T: rows in a few groups, each row roughly a mix of its group's directions (one row in no group)
T (137 x 10)
[[  4 -17  44 -25   5  -7 -40  39  -2  19]
 [ 58  17  -9 -12  -7 -16 -36 -24 -20   3]
 [ 25  46   5  21   5 -34  13  -6  -8  42]
 [ 12  29 -12  54  31 -27   6  -3   7  27]
 [ 13  -6  27  35   1 -17 -36  -6 -50  13]
 [ 42  22   6 -18  24  -5 -46  -3 -32   0]
 [-23  24 -15 -16  -8  -2   0 -49 -13 -48]
 [  7 -30 -21 -54 -18  13   0  11  39  -6]
 [-51  14 -18   1  13  44   8   0  33  -6]
 [ 29  39   8 -14 -28  18 -14 -33   8 -36]
 [ -7  18 -31  19  34 -28 -20 -25  38  18]
 [ 31   9   1 -34  25  19 -28  -4  -8 -49]
 [-19  21  29 -35 -40  11 -34 -11 -10  21]
 [ 12 -17  19 -41   4  -3  20  35 -15  45]
 [ -8 -10  13 -17 -11  35 -11   9 -44 -49]
 [ 32   7  29 -16  43  11 -41   5  -2  25]
 [-48  -5   8  -2  37 -25 -30  15 -30 -10]
 [ -4  15 -24  18 -24  -2  -4 -22  -9 -64]
 [-55  22  23   5   5  29  -1 -35 -11  13]
 [-25  -7  -5 -18  16 -49 -15 -25  15  40]
 [-13 -12 -24 -33  32  26 -16 -13  43 -22]
 [-12 -11 -23 -27  -9  -1  44  -3  54   1]
 [ 52  11  21 -17  23  -7 -30 -31  -4  22]
 [-17  -7  47  -5   5 -25 -17  27  20  42]
 [ 43   0 -47  -1 -15  -9   1   5  16 -42]
 [-38 -24 -36 -16  29   4  -8  15  42   5]
 [-26  22  18  61  10   7  -7  -6 -30   7]
 [-12 -46  -5 -49  -1  -3 -18 -10   1 -36]
 [ 65   5   4   0 -28  28  -6 -20   4  12]
 [ 45 -31 -10 -28 -12  39  25  15  -7   0]
 [-33  13 -41  -9  18 -12  23  13  44 -19]
 [ -1   0  30  12   3 -29  -4   2  36  56]
 [ 47 -13 -13  14   4  31   6 -32 -19 -36]
 [ 11 -18   2 -21  10  35  27 -17 -37  43]
 [ 26  -3 -33 -22  -4  36  29 -28 -34  12]
 [-30  -9   9 -25  34   2  11  52  15 -23]
 [-29  -6  38 -30 -16 -28 -22  34   4  24]
 [ 19 -11  12  42  16   1  -5  -8 -35  49]
 [ 27   6  -7  57   0  32 -21  12 -16 -23]
 [ 32  -5  15 -58  -7 -20  14  22 -20  16]
 [-22   0  11 -14  -7 -32  -6  27   7  61]
 [ 40  23 -12  -2  31   7  32   1  43 -16]
 [-30   1 -12 -63  -6 -15 -18   2  28 -10]
 [ 52   2  29  27  -4   0 -16   6 -22  37]
 [ 14 -52  16 -23   0 -30 -20 -36  -9   6]
 [  9   4 -21  52 -24  24  11   6 -43   0]
 [-11  11  -5  -3  -9 -49 -12  26  28  45]
 [ 12 -19 -12   1  -5  12  29 -32  54  29]
 [  0   9  20  11 -33 -47  43  -9 -14  22]
 [-41  -6  12 -38 -12 -32 -27  12 -33   1]
 [-52  18  -2 -25  17 -31 -28 -24   3 -12]
 [ 29 -47  -3 -12 -20 -24   2  -6  -9  47]
 [ -8 -11   9 -48 -14  45   8 -37   4 -13]
 [ 16  44   8  20 -21 -47  12 -10 -26  14]
 [ 16  -2  -6 -24   6 -39 -37  11 -17  48]
 [-10  50 -17 -13  -5 -26   1 -42   3  29]
 [-41  17 -13   1  -2  52  16  -6  36   4]
 [ -7  30 -16  -8  18 -42   8 -42  25 -23]
 [  5  33 -14  50   6 -23 -24  12  13  34]
 [ 27 -26   0 -45  -9  -4  16  48  20  -3]
 [ 24  33  -7 -37  -9 -45  19 -26  16   5]
 [-26 -24  25 -51 -13  26  12 -14  26   9]
 [-57  26  -2  13 -10 -28  26   1  14  24]
 [-16  26 -41 -27 -35 -25 -11 -14 -30   9]
 [ 29  15  -8 -53   6 -20 -40  -1 -21  -3]
 [ -9   1 -44  -5   5 -22  -4  -3  41 -47]
 [ 34  -8  17 -31  -8  35  11  23 -16 -42]
 [ 26   2   7 -31   4  19  18  32  54  -4]
 [ 66   4 -37   7  -4   8  -2 -21  -1  -4]
 [ 57 -41   1 -16 -25  17  15   9   3   0]
 [ -9 -12  -3   7  29  35  14  13  60 -12]
 [ -6   3  -7  67  14  31  17   6 -19  -3]
 [ 31  41  24  29   5 -28  10  -2 -30  25]
 [ 19 -27  13 -27  26  17  10   9  51 -27]
 [ 35 -28  25  41  -2   8 -27 -15 -32  -9]
 [-17  31 -38 -15  -7  -2  20   0  47  29]
 [ 36 -53   8  35 -22  21   7   8   0   4]
 [-31 -22  25 -14   3   3   7  54  30  16]
 [-33   1 -21  18   8 -37 -12  26  43 -23]
 [ -7 -46   2 -20 -11 -21   6  43  36   9]
 [-50   7 -33   0  31  -2   3   0  39 -17]
 [ 10 -58   9 -24   1  26  11  20   9 -33]
 [-53 -16  10  15  35 -11 -15  14 -22 -30]
 [ 29  11  -2  45  37  20  17 -36  -8  -7]
 [ 40  33  16 -44 -17 -18  -5  -2 -27  14]
 [-16  22 -29 -21  -5   6  36 -11  54  -2]
 [ -6  43 -25  59  -1   6   6  -6  12 -14]
 [  1 -18  11 -36 -20 -26 -32 -35 -31 -19]
 [  8  19  28  -4  -1 -52  -9  -7 -18  45]
 [ -2  43 -44  -3   8   3  20  -2  44  11]
 [ -7 -15 -36 -23  12   5  25  26  46 -27]
 [ 46 -45 -15 -25 -26  15  17  14  -3  -2]
 [-12  15  46 -14 -11 -32 -24   7   6  44]
 [ 18 -51 -16 -24   7   8  18  20  40  16]
 [ 21 -45  -6 -25  15   9  28  46   9 -11]
 [ -2  34 -33   2  33  13  17 -30 -28 -31]
 [  6  23  12 -26  17  20  -2 -11  18  63]
 [ 54 -26  13 -31   1  21   2 -29  -3 -20]
 [  3  49  -9  39   7  -4   7 -44 -19   8]
 [ -9 -37  24 -21 -10  -1   4  42  26 -37]
 [ 38  12 -11  30   1  47 -36  10 -10  -8]
 [ 36 -24 -10  -2 -33  36  29  22  25  11]
 [-37  -4  55  12   2  24  -1  -7 -26  24]
 [-31   5  19 -24   0  51  -2 -16  28  31]
 [-56 -21  -5  11  -7 -11  25  19  13  37]
 [-37 -27  -9 -52 -25  -2 -20  23  -1  -2]
 [-55  14  17   3  20 -31 -13   8 -36   7]
 [-31  24 -53  -9   9 -38   4 -14   7 -17]
 [-19 -18  -1  -3  -4  31  45 -32  -8 -41]
 [  9 -11  40   3  -5  41 -23   3 -40 -28]
 [-40   3   5 -44  12 -12  -2  -2  45 -24]
 [-16  14 -15 -44  25 -45   0  -4  30  14]
 [ 28  -2  23  39   0 -13 -17  38   0  41]
 [ 23   0  38 -10 -35  13 -48   0 -23   9]
 [ 47 -14  11  22  -9  10 -22 -19  15 -47]
 [  3 -28  43 -42 -23 -19 -29   4 -17   2]
 [ 14 -40  41 -16  14  13  12   0 -33  33]
 [-42   3   6 -15  21  -2 -21 -12 -17 -56]
 [ 51  -1  20  25 -11  19 -30  -1 -38  -2]
 [ 40  18   7 -51  -1  30  -7 -12   2 -28]
 [ 25  -8 -20 -17   5 -44   6 -32  17  43]
 [-14 -17  38 -41   3  13  17  31  -3  37]
 [ 32  22  29  -7   7 -11 -53   4 -26  20]
 [ 51   9  -7 -20 -15   1   2  45  21  24]
 [-10 -20  16  39  11  19  26   9 -30 -45]
 [-19  33  29   4  23   6 -34  22 -43  -2]
 [ 22 -22  26  24  -9  38  33  10 -38   5]
 [  8  11  29  32 -14  14  -7 -31 -55   2]
 [ 40 -39 -27 -38  -4  15  -1  -2  13 -26]
 [-10   3  23   6  11  66  -4 -15 -25 -21]
 [ 14  32  23  46 -19   3 -17  14 -23  35]
 [ 29   7 -17 -36   9  53 -29   7  16  -5]
 [-48  11 -53  -9   9  16  24  -6  13   6]
 [  6 -33  -3 -23  -4 -31   9  31 -52   7]
 [-36  26  14   0  -1 -30   5   4 -47  33]
 [  2  45   3  27   3  14   5 -55 -18  10]
 [ 30  -8  27  32 -11 -20 -23  -1 -49  15]]

which group is each row in? (one row of each group first)
[ 32  18 -34 -23  29  -7 -48  15   4  -7] : <103>
[ 37 -34  17 -18 -16  15  12  -9 -33 -39] : <57>
[-40  -1  19 -29  -7 -25 -11  37  22  32] : <36>
[-30 -24  25  -5   6  34  -3  47   0 -29] : <4>

[ 28 -32  35 -30  11   7   6  30   8  36] : <57>
[ -4 -36 -13 -26  -4 -32   1  33   8  46] : <103>
[ -7  48  -9  21  31 -24 -26  19  -6  33] : <36>
[ 17 -39  15 -40  32  21  21 -19  12 -21] : <36>
[-19  35  14 -12 -20 -21 -38 -45 -15  -8] : <4>
[-59 -22 -12  -9  17  -2   8  -6  28 -33] : <57>
[-20 -32  16 -20  -4  -1  13  18  52  33] : <36>
[-46  38  -4 -19  23 -35 -14  -6  19  10] : <4>
[-40 -10  15 -10  11   8  18  36  -4  51] : <57>
[-17  24  29  43  -2 -24 -21 -18 -37  11] : <57>
[-43  -3 -38 -31   4  17  -5   4  35 -25] : <4>
[  7  -8  36 -37 -26   0   1 -12 -22  48] : <103>
[ 37  17   1 -32  25  21 -49  -2 -12  10] : <36>
[ 60   4  17 -18 -30  24  -1 -22  -4  13] : <103>
